Here are some points, each followed by its number:
[ 43 -10  35 -28   8   4  29  -1 -52 -12 -74 -16 -31  -1   2  15  15   8
  -8  63 -11 -25  -8  -3 -57  25  12 -23  11   1   0  -4 -43  42  13 -20
  18] 0
[ 14  21 -11  -3   4  16   9 -31  27  26  16 -39   9  38 -20  29 -14 -17
  12 -22  -7 -10  20  -7  -6  -1  -9  25  25  12  74   5  25 -14 -20  19
   1] 1
[ -6 -32   5 -21   9   4   9  41 -41  10  -3  22   5  -8  10 -14  23  47
   2   5  12   9 -29  30  -9  15  18 -11  11 -32 -46  -7 -52  36   3 -21
   1] 2
[ 14  -4   1  32 -14 -15  -5  51 -17 -12 -10  24   6 -11  38  19 -22  -3
 -11   7  22 -17 -11 -28  -6  -6 -17 -11  28 -50  28   7 -15 -25   0  -9
 -39] 3
[ 12  12  -9   9  26 -31 -12   1 -11  11 -17   8  13  12   1  19  -5   4
  30  11 -15   3 -18  -3 -13 -16  -3  -2  12   4  44   9   7  -8   2   0
  16] 4
[-17  49  -2 -18 -11 -21 -27 -59  21 -35   2 -38 -52  -9  78 -42  35 -32
  21  26 -53 -38  62  -1 -40 -60 -19  20 -73  10 -70  -8  39 -78  59   6
   0] 5
[ 12  -6  10 -20  -7  -9   8  17 -17   7 -16  10   1  10  32   5   6   2
  -1  27  -2 -25 -17 -26  -1  13   0  14   2 -34 -28  13  11 -34  -8 -15
  -2] 6
[ 18   5  18  40  -1   2 -32  28  30  18   6  -3  15  14   5  28 -36 -45
 -14 -10   0  -7  22 -27  -6  -7 -15   6  -1  -1  43  16  11  -2 -22  32
  22] 7
[ 19   5  17   5 -15 -11  -4  14 -31   1  12  16   8  10  50  -3 -12  -4
  -5  16  21 -14  -5 -18 -14  11  -2  -4  10 -36  18   9  -4 -34   7  -6
 -16] 8
[ -8 -32  -2 -23   9  -3  12  -9 -19  -7 -25  20 -30 -43 -18   1   0 -10
 -12  42   2 -14 -22  30 -13 -15   8 -15  -5 -36   0 -28  -6   5  -8   1
 -17] 9
[ -1   4  24 -11  -9   0  -2  -9 -17  -8 -53   1 -24 -10   5  19 -15  -9
  -4  23  17 -18   2  -4 -15  -9 -13 -19  11  -6  -9  14  10 -10  23  -6
   9] 10
[ 40 -12  11  17  -5  -8  -8   4  -8   0   4  12   4 -13  35   3   5  -5
  -9   6   0 -21  -4 -22  -5   3  14 -12  -8 -24  15   4  -9  -3   0  -4
  11] 11
[ 11  25 -28  91  -7  41 -38  10  65  38  57 -30  33  41 -92  -6 -87 -87
 -11 -23 -51  -2  59  -7   9  -6  11  31 -54  47 101  18   1  85 -45 110
  35] 12
[  5  25 -29  20  33   0 -13 -26  52  16  27 -50  -9  52 -23  32 -42 -33
 -12 -48 -14   6  34  -7  -8 -26 -22  45  50  22  84  31  24  19 -70  29
  33] 13
[-37  51 -13  23  -6 -75 -24 -19  34  19 -11 -46 -16 -23  44 -35   2 -12
   7  10 -48   1 119  13  14 -50   6  67 -77  -1 -52  11  61 -36 108  39
   9] 14
[ 98 -12   0  24   3  63 -15 -42  88  67  41 -32 -11  13 -31  74 -49 -59
 -51 -37 -14  -5  36 -34 -18   5 -33  31 -25  33 127  27  15  37 -82  75
  51] 15
[ 62 -42  24 -32 -23   0  26   9 -59  48 -49  22 -16 -13 -22  12  -3  28
  86  39   7 -33 -37  19 -15  20  18 -21 -24  14 -55 -30 -38  25  19 -27
  31] 16
[ 41  -3  37  -3  35 -31 -16  -9 -24  20  -7 -15   5   8  -2  52  -1  13
  44   7 -21  31 -23   6  -9 -39  20  -5 -21  -6  41  -6  33  -3  17  -2
  37] 17
[ -5 -61  28 -21  28  -3  31  26  -7  -5 -29  -8 -20 -36 -30  17  46  21
 -18  -3 -38 -12 -43  22 -26   5   3 -23  32 -15  -3 -38 -28  26 -46 -11
 -26] 18
[-20 -45  -1 -51 -26  36  66  33  -1  -8 -41  -4 -55 -17 -25  -3  41  48
  27 -23 -20   0 -42  12   6  35  11  27  46  29 -26 -47 -14  16 -41  -9
 -47] 19
[ 20 -23  16 -14  -7   4   2  -5 -18  20 -49  23 -28  -3  30 -13  11 -11
   2  39   9 -13 -18  16 -11  -1  12 -22 -19 -54 -27   6 -30   5  12 -24
 -14] 20
[-88  31 -90 106  -2 -55 -55 -14  83   1   2 -73   9 123 -72 -62 -90 -61
 -62 -67 -38  18  89 -11   7   0  -3  96   5   8  97   6  11  76 -76  78
  80] 21
[-22  42  -7  35 -21 -23   0  31  16  22  18   5   0 -10  22  29 -37  -1
  56  37  -9 -23  53 -30  20  -8 -17  20  -7   3 -34  32  41 -27  72  34
 -26] 22
[ 42  25  25   3 -12 -42 -51  30  -6  14 -16  -8  15  19  47  26 -13  36
  25   8 -28 -16  36 -22 -10 -12  -2  27 -36 -53 -20  85   9 -40  74  -2
  19] 23
[  7   5  10  47 -35 -34 -44  42   0  15  36  -5  17  12  10  19 -48  -5
  24  16 -16 -25  22  -6   2 -12  -6 -17 -25 -32   8  43   4 -37   3  18
   2] 24
[ 42  -3  11  -6   0  -4 -11  34 -28 -10 -17  11 -10  23  42  -1   1   7
  -5  -4  19 -23  -9 -28 -12  13 -10   3  14 -32  16  16 -22  -7  20 -27
  -7] 25
[ -65  -26  -23   -4  -29  -39   44  -32  -59  -61  -12    4   36   -5
  -27  -83   74   -8    1  -37    8   -8   11   40   37   60  -13  -29
   -8   28 -105  -53   22   39   21  -35  -40] 26
[ 56  14   2  50   7 -23 -99  52  33  59  74   0  33   2  33  47 -39   1
   9  19 -16 -17  41 -14  17 -19  18   3 -44 -57 -17  79 -30 -57  53  -7
  16] 27
[-12 -38  -1 -21 -30  62  13 -12 -20 -18 -29   3   3 -54  -8  24 -18  31
   7  60  -3 -43 -15  13  -5  14  12   1 -35 -18   6 -13 -22  23 -24  10
  24] 28
[ 22  54 -13 114  40  42 -24 -40 107  60  83 -71   5  43 -64  34 -81 -66
 -48 -11 -32  14  59   5  -2 -41   1  56 -15  31 117  28  19  41 -86  66
  43] 29
Which three points above are nearest to each new point by angle, seen from the average point of the numbered points? Their numbers follow each, nearest first.
[ -6  28  -4   0  -4 -13 -10  12   5 -20  10 -11  24  13  13  17 -18  17
  12   3  12  12  -8 -17   0 -30  -2  -8  31   3  63  22  10   0 -25  -8
   3] 4 1 13
[ 10 -14 -23   5   5 -37  13  -9 -12 -12  42  -3  -7  23  58  10 -33 -19
   7   3  -2  -7   3 -20  -5 -23  12 -10  10   8  43 -20  13 -23 -19  21
   2] 8 4 11
[  12   60   22    8   17  -40 -102    1   24   56  -45   82    7   -6
   47   92  -25  -22   88   -2  -44   65  -60  -25   26  -34  -11  -41
   35   36   59   -3   53  -48   56  -19   25] 4 17 22
[-73  -1 -26  -9  26 -26  55 -42 -43 -65   5  11  26 -35 -54 -73  63  10
 -46 -24   6  24 -30  35  32  28 -13   4 -11 -28 -98 -41   6  59  21  -6
 -45] 26 2 9
[-127  -56  -56  -36   51  -48   95 -127  -47 -127   -1   -4  110  -19
  -95  -96  127   40  -35  -57  -52   39  -72   31   76  127  -51  -35
   29   98 -127 -124    9  127  -12   39  -20] 26 19 18
[ 33   4  13  -6 -14 -20 -47  -2  -1  54 -24  14 -19  13   9   1 -11 -18
  29  28  -1  26 -19   5 -15   3  23 -15   3  -1 -28 -56  17 -25  33  -2
  31] 16 17 20
[-13 -15  39  18 -10 -59  50 -23 -98 -66 -89 -23  80  39  25 -55  53  39
  60 -27  36  35  -4 -26  27  16 -55 -13  13  19 -38   6  -9  26  15 -66
 -35] 26 2 25
[-56  29 -46  47 -24 -51 -19 -41 -46 -35  47  18  53 -14   6 -47 -22 -15
   0 -34  25  -6  18  -2  34   4  -5   5 -19 -11 -51 -20  37  -7  61 -12
  26] 26 14 22
[ 18 -44  16 -20   7  23  17 -27 -19  30 -29  -1 -18 -36 -25  -5  -9 -12
  39  64  -7 -27 -44   0 -20   6   6 -36   9   2 -34 -19   8  11  -1  15
  26] 16 9 28
[-13  -1 -15  20  18   5 -27  -3 -28 -31  20  33  23  12  27 -34  11  -9
 -41 -23  36  13  12  14  19 -22  36 -27 -24 -60 -60  14 -28 -10  28 -30
  -6] 2 26 20
[  7 -23  41  13 -36  32 -15  14 -27   4 -64  38  -6   5   8  -7   4 -17
  37  38  37 -24 -36  16   6  35 -12  -7   8 -14 -28  -2 -39  -6  35 -44
 -40] 20 16 10
[  1  21 -18  11   9   1  14  -4  34   9  20 -23  20   7  27  26 -17 -21
 -27  -2  10  13   6 -15 -14 -18 -10  22  -3  -7  49  16  13 -21 -33  17
  15] 13 1 29
[-40  24 -13  50   1 -20 -50  13   1 -25 -12   4   3  37 -10  -2 -45   1
 -20 -17   7   1  24 -35   4   2 -22  37   8   6  40  18  24  28 -23  30
  46] 21 13 7
[-37  19  -8  19 -21 -14  -2  52  -5 -37  -8   0  17  34  26 -32   6   5
 -40 -39  17  17  11   7  13  -4 -21 -16  14 -26 -48  14  -4  -8  24 -15
 -12] 26 2 3
[-12  -7  -3   8  -3  -7  -2  28 -29 -14  19  19  15   3  29 -22  17  14
  -9  21  20  -3 -13  -8  16  21   9 -10  -5 -53 -34   4 -21  -7  19 -29
 -20] 2 8 6
[ 25  12  11   0 -13   4   3   9 -22  -4 -27 -17  -8 -14  24  17  -2  18
   2  25  14 -26  -1 -14 -17   6  11 -12   1  -7 -14  27 -15   7  18 -17
  17] 0 10 25
[-101  -30  -71   10  -45  -28   33   20  -12  -80  -16   39    8   -2
  -12  -80   50   82  -21  -93  -21   31    0   -5   70   78  -51   21
   53   57  -95  -37   16   79   -2   11  -61] 26 19 2
[  2  44 -22   2   2 -54 -29   1  15 -23   1 -27  -7  17  46 -41  12  30
 -14 -23  10   8  73  13   0 -38  -6  40 -20 -31  -1  52  24 -54  37 -13
   9] 14 23 5
[-60  30 -29  66 -23  -4 -23   0  19 -12  -9 -36   8  36 -64  -7 -79 -23
 -34  -1  12   3  65 -29  13   5  -2  41 -19  39  77  20   0  83 -25  41
  41] 21 12 29
[  7 -14   5 -11 -15  10  34  32  -9  10 -16  27  -9 -10  11  -6  14  22
   8  17 -10 -20 -29  -8   7  23  12   9   6 -17   6  -3 -22  -1   3 -22
 -38] 19 2 6
[ 15  17 -23  26 -12 -30 -22 -26  34  -4  -6 -39   9  47 -11 -11 -42 -71
 -48 -36 -38   3  82 -44  12   3 -12  52 -34  18  68   1  35  57 -37  66
  61] 21 12 29
[ 37   3   1 -21  12   6   9 -10 -41 -21 -22 -19 -54 -18  -2 -14   4  -5
 -28  34  22 -21  -5 -16 -45  22   2 -40  13  12 -25 -14  -5 -21  25 -14
  22] 0 10 9
[ 41   0  32 -53 -23 -22 -14  15 -23  37 -29  41 -10  15  12  20  -2  29
  26 -21  14  17 -30  17 -10 -28 -26 -30   8  -5  -4   1  -9 -46  16 -13
  13] 16 10 25
[ 27 -11  40 -22   5   2  14  51 -20  11  -6   7  -9  -6  36  18   9  32
   5  25  -1 -14 -41 -26  -4  15  -4  -1  24 -18  14  12 -27   0   5 -21
 -18] 25 6 2
[ 48  25  15  -3  -4  -7   9  17 -32  23   8   1   7  22   9  18  -7  15
  42  24  21 -10  -7 -12  -5   7  23 -11 -15 -13 -10  13  -5 -21  30 -31
  14] 16 25 8
[ 37   3   2  20  -5  22   3 -23  30  10   8 -33  -9  15   2  30 -32 -45
 -22  -7  -4 -17  25  -2 -27  -9 -30   9  12  -3  53  13  19 -13 -44  19
  25] 15 13 1
[-18  11   5  12  -2  -2  -2  18  -8  -3  12  16  12  14  33 -13  -2  -8
   1   2  29   5   0 -17  -3   6   4 -12   7 -32   6   8  -4 -30   6  -8
  -8] 8 3 25
[-18  27   1 -34  12  18   6 -19  -4 -55 -50   6 -54  -5 -13  20  -6  14
 -32  17  44  28  -5   4 -23  21  -8 -32  11  15 -17  -4 -13  19  11 -27
  39] 10 0 9
[-38 -35  -2 -25   5  20  57  26 -50 -39 -19  42  -7 -15  24 -48  47  27
  -9 -20  30 -24 -48  33  -4  33 -13 -31  10 -29 -33 -22 -52   8 -24 -28
 -45] 2 19 18
[ -77   26  -12   -8  -21  -28    9  -21  -36  -63  -64    4   30   33
  -25  -45   48   32    1  -80   13   42  -16    9   31   21  -23   -5
    0   66 -116  -17   53   30   26    8    5] 26 19 2
[ 10  26  18   7  14  -7 -17  23  12  11  37  21 -27  -3  40  33 -23 -34
 -10  28 -22 -29  24 -36  -3 -51   7  -6 -14   0   1   3  14 -49  30   8
 -23] 22 5 27
[-103   11  -53  -65   -2   15   17  -65  -74  -81  -81   40   97   76
  -94  -99   86   53   68 -127  -10   75    2    7   37   77   -2   34
    3  104 -127  -55   32   90   40   -9   20] 26 19 2
[-19 -47  -7 -49 -14  44  62  -7  34  -1  -5   1 -49 -46 -18  -2  26  31
   0  16 -30 -11 -23 -20  15  25  20  29  36  10  17 -33   0   1 -39  17
 -40] 19 18 9
[-127  -51  -71  -13  -97   -4   40  -43  -52 -114   30    5   75  -50
  -23 -121   45   87   26  -95  -19   20   40   -5   90   89   -5   27
  -39   39  -94  -82   38   80    3   -8  -23] 26 19 2
[-53   0 -34 -18  -4  -1  39 -27 -20 -49  13  11  35 -49 -22 -41  25  39
   0 -30 -12 -19 -30  10  25  45   7  -6   1  -6 -50 -42  -2  43  -5  -9
 -14] 26 19 2
[ 29   0   8  -4  12 -13  20 -29 -21   3  -7  -8  -1   5  26  38  20  14
  -7   6  27   8 -24  -1   1 -33   6   1 -11   1  22   6   5 -20  -8 -28
  -1] 17 4 11
[ 16   4   8  10 -10 -14  26   5 -20  12 -16   6  -4   9  33  13  10  14
   6  11  18 -12 -10 -19  -3  29   1  -5  -7 -27 -23  33   0  -5   8 -12
   7] 6 25 8
[ 17   2   5   6  11  -4   8 -15  -7   1  10  -3 -11 -12  21  16  -4   0
   3   8  29  -4 -19   6  -9 -30  -5 -19  -4  -2  16   7  -7 -34   5 -26
   7] 8 11 10
[ 18  -1  28 -28 -18  -5  -6 -10 -24 -28 -13  13 -22  11  40   6   7   2
   7  20   2 -36  10 -48 -28   4  -2   2  -7 -14 -40  24  19 -32   1  -4
   6] 6 10 8
[-12 -63  -4 -63 -29  55  49  32   1   6 -36  21 -37 -60 -41 -18  37  41
  18   1 -28 -31 -33  25  17  30  25  39  17  22 -37 -41 -32  37 -38 -20
 -59] 19 18 2
